In the rows, 128 means zero.
These are runs of 7 systems, one row a step. Runs of the same system follow the same rule from any start.
seq 1, Z68:
[[133 150 156 103 118 137 115  67 110 145 115 174 103 199 133 157 106 128
  148 111 112  95]
 [136 104 140 136 103 116 119  96 121 108 147 149 158  72 168 173 164 208
  108 119 124 117]
 [128 111  77 112  80 142 122 140 127 126  99 147 130 175  69  69 115 185
   95 132 140 119]
 [151 153 108  96 131 158 165 129 146 146 118 118 140 136 176 165  56 158
  172 106  58 104]
 [114  84 100 145 116  90  74 168 124 127 129  74 141  68 118 136 151 170
   89 112  87 187]
 [108 120 130 109 105 147  90 145 134 194  96 151  89 216  84  81  68  95
  135  88 112 136]
 [126 122 187 145 151 141 114 126 149 180 148 151 173  73 231 188 116 142
  161  86  93 141]
 [ 99  93 123 162 113 118  53 186 115 144 114 150 176 134  90  57 192 157
   73 144 169 193]]
seq 2, Z943, 8 rows:
[[130 157 145 136 166 160 127 141 151 140  97 179 146 196 119  82 116  79
  135 155 173 133]
 [150 144 134 157 174 127 145 106 153  64 122 163 178 107 155 137 176 149
  104 180 176 128]
 [155 155  79  99 131 124 183 128 133  56 114 116  90 156  62 110 126 107
  125 174 154  93]
 [169 149 140 102 157 154 176  89 201 100 104 193 116 147 167 162  69 131
  148 121 129  86]
 [149 102 138 113  99  88 165  72 134  52 158 132  71  54 121 189 161 150
  111 122 152  84]
 [128 109 135  85  77 140 191 128 145 152 146 125  27 129  82 110  61  68
  163  83 143  69]
 [117 101 199 153 133 141 169  90 165 178 176 146 131  36 223 168  99 115
  158  76 135 100]
 [ 84 112 136 154  90  92 167 111  40 147 207  18  82  46 102 124 171  75
  140 121 139 106]]
seq 3, Z701:
[[124 143 104 165 174 119  95  96 131 102 109 109 186 144 145 130 149 167
   91 164 112 158]
 [115 145 129 157 166 129  90  57 141 137  97 149 146 198 129 118 117 135
  102 142 123 136]
 [127 126 168 141 128 136 115  50 142 132 121 197 135 157 156 142 132 159
  113 119 153 101]
 [140 103 118 116  85 124 135  66 147  96 116 180 102 143 103 125 125 189
   94 119 154  88]
 [155 111 102  86  88 142 139 116 170 123 101 170 108 146 129 145  74 196
  123  95  93 102]
 [137  93 106 112  97 109 119  97 148 122 130 108 113  84 150 179  98 203
  112  83  65 123]
 [102  80  96 131  93 107  95 107 136 169 126  72  89 119 102 118  77 158
   97  72  72 142]
 [ 92  85 147 140  86 138  92 146 120 226 145 117 139 105 157 112  92 154
  133  58  86 147]]
seq 4, Z776:
[[114 131 134 159 130 162 154  92 139 165 132 149 169 138 163  93 105 149
  124 129 148 105]
 [103 127 108 146  98 148 140 152  91 168 139 108 162 137 111  66 138 140
  128 137 145 124]
 [116 145 151 142 125 133 105 155  67 153 146 122 178 122 157 135 178 138
  148 140 123 145]
 [147 155 107 135 152 135 115 169 124  93 105 143 190 138 135 123 168 156
  119 175 133 155]
 [126 128 139 124 127 103  76 142 102  94 111 155 116 160  79 122 190 114
  104 152 160 156]
 [145 103 170 130 129 107  98 115 152  88 125 197 129  97 143 167 173 155
  105 126 162 138]
 [146  76  95 117 102 105 121 149 181  84 109 143  97  91  86 117 124 167
   79 113 141 143]
 [120  77 140 112  91  78  81 108 130 129 138 107  53  92 102 174 126 131
  109  71  93 141]]
seq 5, Z769:
[[112  94 133 178 166 104 118  40 185 125 134 107 123  80 165 149 104 146
   83 104 119 132]
 [102  80  79 155  91 137 119 120 154 156 113 122 138 136  86  45  99 179
   69 113 145 133]
 [135 127 137 150 120 167 126 144 133 152 125 181 228 113 197 119 145 213
  124 132 134 131]
 [139 137  57 132 143 102 118 124 111  75 119  51 164 102 126 155 142 195
   99 157  64 153]
 [119 137 122 109  90 128  49 127  69 149  97 167 142 226  86 112 161 175
  111 133 112 147]
 [128 126 191 159 158  94  76  64 113 106 144 157 154  91 191 207 195 157
  113 129 126 145]
 [109  73  85 148 124  66  73 116 145  85 113  78  80 107  48 102 152 135
   48 127 133 174]
 [123 102 176 143 122 151  59 162 166 161  93 252 174 169 141  88 153 154
  100 118 184 167]]
seq 6, Z769, 8 rows:
[[113 120 113 140 109 131 117  67 111 160 131 104 143 136 151 144 103 186
  115 100  78 114]
 [ 97 101 119 148  81 122 100  98  79 169 147  98 145 118 129 118 144 185
  106 105 105 125]
 [101 107 137 153 105 120  85 146  78 162 149 109 174  98 146 122 177 167
  116 120 120 158]
 [110 125 123 159 148 103  69 164  91 132 131  92 171 110 127 125 184 133
  108 144 114 189]
 [110 142 136 161 172 108  55 141 108 127 106 127 164 165 114 113 178 109
  102 159 137 189]
 [122 141 146 175 198 106  81  88 140  93 107 148 155 153 127 126 174 105
   88 173 166 164]
 [133 126 117 162 169 107 112  81 168  64 102 155 130 150  93 103 161 128
   66 175 189 138]
 [161 117 120 130 138 133 136 104 188  58  95 214 138 144 107 110 148 168
   82 166 195 116]]
seq 7, Z701:
[[147 149 163  98 116 145 143 215 107 127 134 175 136 129 124 123 162  82
  175 146 167 130]
 [156 150 125 115 154 112 142 190 121  57 128 126 141  93 112 144 186 100
  139 178 154 149]
 [151 170 109 121 202 125 137 167 161  80  96 112 125 155 108 125 120  61
  137 173 131 156]
 [142 165 161 150 216 129 158 101 170  94 130 134 137 114 173 162 125  58
  147 159 148 130]
 [129 145 131 154 172 120 191  57 150  79 142 111  93 117 110 116 127  69
  116 162 187  87]
 [150 162 126 106 139 166 227 101 157 119 132 148  98 155 129 114  70  83
  169 138 160  57]
 [158 152 129 100 108 136 227  87 112  86 168 110  98  76 154 185 117 128
  173 134 129  48]
 [142 143  82  78  93 115 197 117  96  99 145  50  36 123  70 143  85  90
  159 119  95  75]]
seq 8, Z68 (8 x 22):
[[126 110 143 125 112 127  93 165 124 150 129 144 151 105 151 140 140 154
  131 106 111 155]
 [126 120 134 119 116 140  93 178 137 154 104 169 141 159 119  99 125 134
  126 118 133 156]
 [143 145 152 118 150 147 111 159 151 141 109 172 163 143 171 151 119 134
  149 122 111 147]
 [139 129 135 133 146 116  74 160 135 110 105 157 161 137 133 141 164 148
  111 142 125 174]
 [148 152 136 106 142 136  90 124 134 118  89 181 132 202 117 140 127 134
  131 137 120 137]
 [155 139 145 115 142 119 100  97 139  96 113 166 147 133 167 191 144 178
  125 127 102 131]
 [139 111 101 119 105 113  84 107 133  93  94 159 129 160  98 131 150 195
   83 134 123 138]
 [151 138 105  97 112 145 125  86 148 127  96 158 124 183 136 154  75 190
  127 110  82 101]]
seq 9, Z943 (8 x 22):
[[141 171 147 125 173 141 130 155 128 115 112 151 150 165 135 129 140  80
  154 164 144 140]
 [145 156 142 135 178 113 121 107 137  74 112 147 132 143 129 151 163 105
  119 170 155 137]
 [144 141 119 120 147 120 145 101 151  78 107 153  94 165  84 116 128  99
  111 158 168 110]
 [153 128 132 123 143 143 174  87 187  89 116 181 116 129 137 129 106 133
  117 136 168  92]
 [152 117 116 115 108 121 194  97 154  71 147 133  92  77 120 145 126 141
  122 132 158  78]
 [143 128 128  97 105 139 204 113 150 127 149 121  67 102 124 141  75 102
  163 100 128  69]
 [124 115 174 130 117 127 170  82 133 148 173 118  97  63 180 180 105 111
  158  87 120  87]
 [ 92 116 162 136  93 112 154  98  69 168 190  69  76  85 121 135 134  74
  154  95 132  98]]
seq 10, Z286:
[[133 112 137 128 118 105  97  91 124 117 128 134 123 115 141 168 141 169
  108 112 105 133]
 [114  91 117 143 128 109 103 133 159 128 118 116 109 110 103 108 117 125
   91 112 131 155]
 [132 120 139 124 133 148 116 145 168 162 111 165 137 141 150 125  87 136
  136 102 116 138]
 [122 122 121 157 126 146 144 113 137 131 131 143 173 115 147  99 135 169
  108 139 154 117]
 [118 139  90 123 121 144 135 166 116 148 117  97 140 157  99  85 109 118
  135 137 120 134]
 [138 149 139 104  97 142 118 126  87 143 124 159 148 159 143 150 141 165
  154 122 107 112]
 [125 110 111 134 101 106 119 137 100  99 135 116 128 103  92 114 177 152
  100 143 150 134]
 [144 128 125  92 128 118  96 191 141 130 105 131 107 144 106 143 112 107
  145 113  94 161]]
seq 11, Z286:
[[123 167  94 138 161 126 126 127 100 123 117  73 149 162 113 122 127 112
  132 163  98 141]
 [129 149 143 116 123 119  95  77  89 131 118 140 115 185 123 160 138 138
  132 124 102 118]
 [126 103 135 129 110 101 113  94 130  99 123 149  87 131  84 121 156 126
   93 131 164 121]
 [151 120 128  98 130 129 137 165 181 112 107 160  87 133 105 129  93  97
  137 113 135 131]
 [155 132 126 126 140 145 168 109 169  99 127 153 148  98 170 154 111 163
  132 131 129 105]
 [121 125  77 145 137 127 169 112 141 118 134  61 127 102 115 103 101 133
  110 137 114 120]
 [122 134 126 109 108 140 128 110 113 176 130 108 113 155 138 140  79 133
  153  91  75 110]
 [106  95 147 147  79 124 131  88  98 151 162 136 129  93 134 121 152 165
  112 105 151 103]]
seq 12, Z776, 8 rows:
[[122 119 139 123 136 123  91 173 144 147 109 141 116 144 108 112 124  96
  126 118 132 166]
 [117 114 156 153 160 119  92 110 158 141 122 146 141 118 154 136 128 119
  112 118 134 154]
 [117 107 105 159 139 122 122 103 158 124 115 115 142 123 117  96 119 151
   86 133 138 139]
 [105 108 130 145 102 108 107  88  91 140 142 105 118 123 113 127 150 143
  107 116 126 125]
 [141 132 118 126 112 129 138 103 116 115 135 127 153 107 153 159 134 186
  125 127 107 113]
 [142 136  89  98  99 128 130 149 106 109 112 117 117 156  89 124 122 156
  132 133 105 121]
 [137 141 161  98 114 128 103 126 107 139 124 160 109 155 133 167 131 121
  155 106 106 122]
 [151 129 121 111 139 153 138 145 177 126  99 173 147 147 148 127  89 148
  134 122 122 129]]
seq 13, Z793 (8 x 22):
[[153 144 107  92  95 147 161 127 119 113 120 146 122 151 122 138 108 166
  145 128 116  90]
 [146 106 133 101  98 110 121 153 126 107 134 135 114  84 133 170 142 160
  132 106 107 131]
 [129 115 120  98  97 125  87 178 120 146 107 143 112 160  90 113 124 130
  130 109 109 152]
 [143 143 163 103 142 144 119 155 144 153 120 164 127 142 166 161 103 104
  170 104 102 135]
 [110  95 156 155 141 115  68 124 147 154 122 146 143 109 147 136 138 142
  104 101 123 170]
 [118 154 129 137 142 154 102 104 124 158  99 163 161 210 129 103 112 139
  125 137 125 129]
 [143 147 159 139 157 126 131  69 132 107 133 155 156 118 185 185 145 154
  131 137 123 115]
 [121 110 120 145 112  99  79  83 110  99 113 145 128 151  91 120 176 171
   73 145 147 140]]
seq 14, Z793:
[[126 161 165 149 160 127  69 114  88 135 115 164 190 169 165 153 185 146
  130 154 123 158]
 [125 161 168 148 170 109  73  70  93 101 115 166 146 185 132 156 190 115
  113 166 150 140]
 [139 150 158 140 166 107 111  54 134  67 111 186 113 170 111 146 176 106
  103 170 185 114]
 [156 129 126 131 160 109 146  73 186  37 104 183  96 137  94 133 150 117
   87 168 196 110]
 [173 119  76 109 154 112 169 112 215  25  90 149  89 124  81 125 108 137
   83 161 159 113]
 [174 113  52  89 143 109 173 134 225  42  91 104  68 103  82 144  62 144
   97 131 101 118]
 [155  90  50  81 110 108 155 143 210 101 100  72  50  98  84 144  23 154
  111  79  54 127]
 [134  81  77  78  71 130 142 150 182 176 114  81  63 107 113 138   4 167
  138  36  30 118]]

Name the system that made each run.
seq 15:
[[132 121 124 140 141 119 166  97 155  91 141 122 107  97 119 125 128 110
  114 139 164 107]
 [140 143 106 116 131 151 182 125 158 126 124 126 114 141 122 110  79 112
  144 129 131  95]]

Z701
seq 16 (2 x 22):
[[161 140 112  87 136 105 116 143 143  73  99 133  89 148  93 164 128 124
  128 136 108 137]
 [145 124 143 115 165 113 117 131 181 110 112 135  97 113 145 175  96  96
  135 109 103 148]]

Z701
seq 17 (2 x 22):
[[118 139 116 121 170 120  76 157 152 156  89 104 106 193  96 113  81  70
  130 117  85 177]
 [116 130 193 147 169 108  69  91 132 161 135 139 126 122 184 191 131  97
  142  97  94 159]]

Z68
seq 18, 2 rows:
[[155 146 187 100 119 146 131 152 125 117 127 222 141 135 156 159 162 124
  165 132 165 109]
 [161 118 107 107 122  95 140 135 141  36 118 140  97 101  83 146 170 145
   97 162 158 125]]

Z701
seq 19, 2 rows:
[[130 134 104 134 126 113 141  76 112  92 132 101 122 124 118 143 139 157
  109 144 119 109]
 [126 115 110 111 113 111 122 118 134 130 119 103  75 140  90 131  96 111
  122 104 101 128]]

Z286
seq 20:
[[136  98 115 141 146 115 136 156 187  85 116 140 117  90 101 100 136 115
   91 139 175 149]
 [109  87 152 144 120  82 104 111 131 118 152 104  71  76 102 139 152  95
  102 105 145 145]]

Z776
seq 21 (2 x 22):
[[146 160 147 108 132 146 157 171 105 126 141 138 143 114 149 148 143 103
  177 140 132 117]
 [144 127 134 113 126 112 123 185 123  90 128 135 120  96 103 135 173 106
  131 148 154 150]]

Z68
seq 22, 2 rows:
[[121 135 155 133 129 135 135  98 110 165 152 115 134 110 179 166 109 131
  157  99  93 110]
 [ 97 111 107 141 103 114 133 122  95 161 152  53 104 109 103 109 116 114
  123 108 104 127]]

Z769
seq 23:
[[108  96 143 130  94  97 115 120 100 145 158  92  84  86 106 139 143 111
  124  97 122 130]
 [ 96 114 146 145 118 145 123 143 124 205 140 116 121 136 132  91  92  90
  146  93 124 137]]

Z943
seq 24 (2 x 22):
[[137 160 107 123 168 163 163 150 166 137 100 131 135 181 119  86  74  82
  146 151 136 121]
 [141 159 158 147 162 138 175  86 122 109 157 132 166  85 197 179 149 131
  156 148 137  99]]

Z701
seq 25:
[[115 107 166 147 139  97  93 106 131 122 139 138 105 104 123 143 160 102
  108 119 154 146]
 [123 127 153 139 127 141 136  89 136 136 124 173 121 158 119 103 128 116
  118 133 174 106]]

Z68
seq 26 (2 x 22):
[[142 112 140 110  73 154 175 131 139 122 137 192 123 117 122 105 129 160
  132 121 181  81]
 [164 130  82  89  88 139 168 156 130  87 120 129 132 113 115 138 119 188
  135 134 108 104]]

Z701
seq 27 (2 x 22):
[[ 94  94 129 183 149  95  86 109 130 117 135 105 135 100 102  94 175 119
   68 144 166 165]
 [112 166 144 135 137 161 152  76 112 164 120 150 120 213 119  90  94  85
  148 138 150  90]]

Z68
seq 28, 2 rows:
[[126 122 153 158 156 116 114  81 141 115 138 136 150  96 168 157 151 145
  111 132 136 133]
 [121 101  86 139 118 107 114 125 140 105 114 102 117 125  79  97 131 148
   81 136 135 146]]

Z769
seq 29:
[[123 105 152 141 127 154  90 134 173 175 104 204 175 149 166 106 109 176
  109 102 137 149]
 [118 121  91 160 127 157 134 159 145 136 111 146 194 141 115  46 135 170
   93 158 170 143]]

Z286
seq 30, 2 rows:
[[103 110 173 149 120  90 107  60  98 123 154 128  72 122 100 141 166  84
  108 119 163 117]
 [ 98 118 160 152 117 154 153 112 132 178 142 156 116 150 113  59 112  79
  128 121 194 102]]

Z943
seq 31 (2 x 22):
[[118 106 147 134 106 116  69 129 120 132 111 176 126 158  98 107 165 146
   95 126 157 149]
 [147 151 148 111 128 161 139 107 143 139 109 198 151 173 162 141 104 151
  151 124 128 100]]

Z68
seq 32, 2 rows:
[[145 124 154  74  75 137 151 122 120 151 142 152  73 124 140 175  88 133
  176  71  93  85]
 [118  67 155 119  61 122  84 171 133 172 136 172 117  85 135 126 133 172
  118  67 127 147]]

Z793
seq 33 (2 x 22):
[[118 146 131 129 116 173 148 113 126 165 111 180 137 210 108  65 100 114
  135 135 168  95]
 [100 120 176 144  98 165 132 155 103 203 147 179 166 135 155  80 142 120
  152 112 174 118]]

Z776
seq 34 (2 x 22):
[[146 100 147  96 105 138 113 112 185 149 105 186 100 135 152 157  70 162
  131  69  99 118]
 [120  78 102 164 107 137 166 113 175 122 137 133 151  63 138  87 116 188
   84 119 166 111]]

Z286
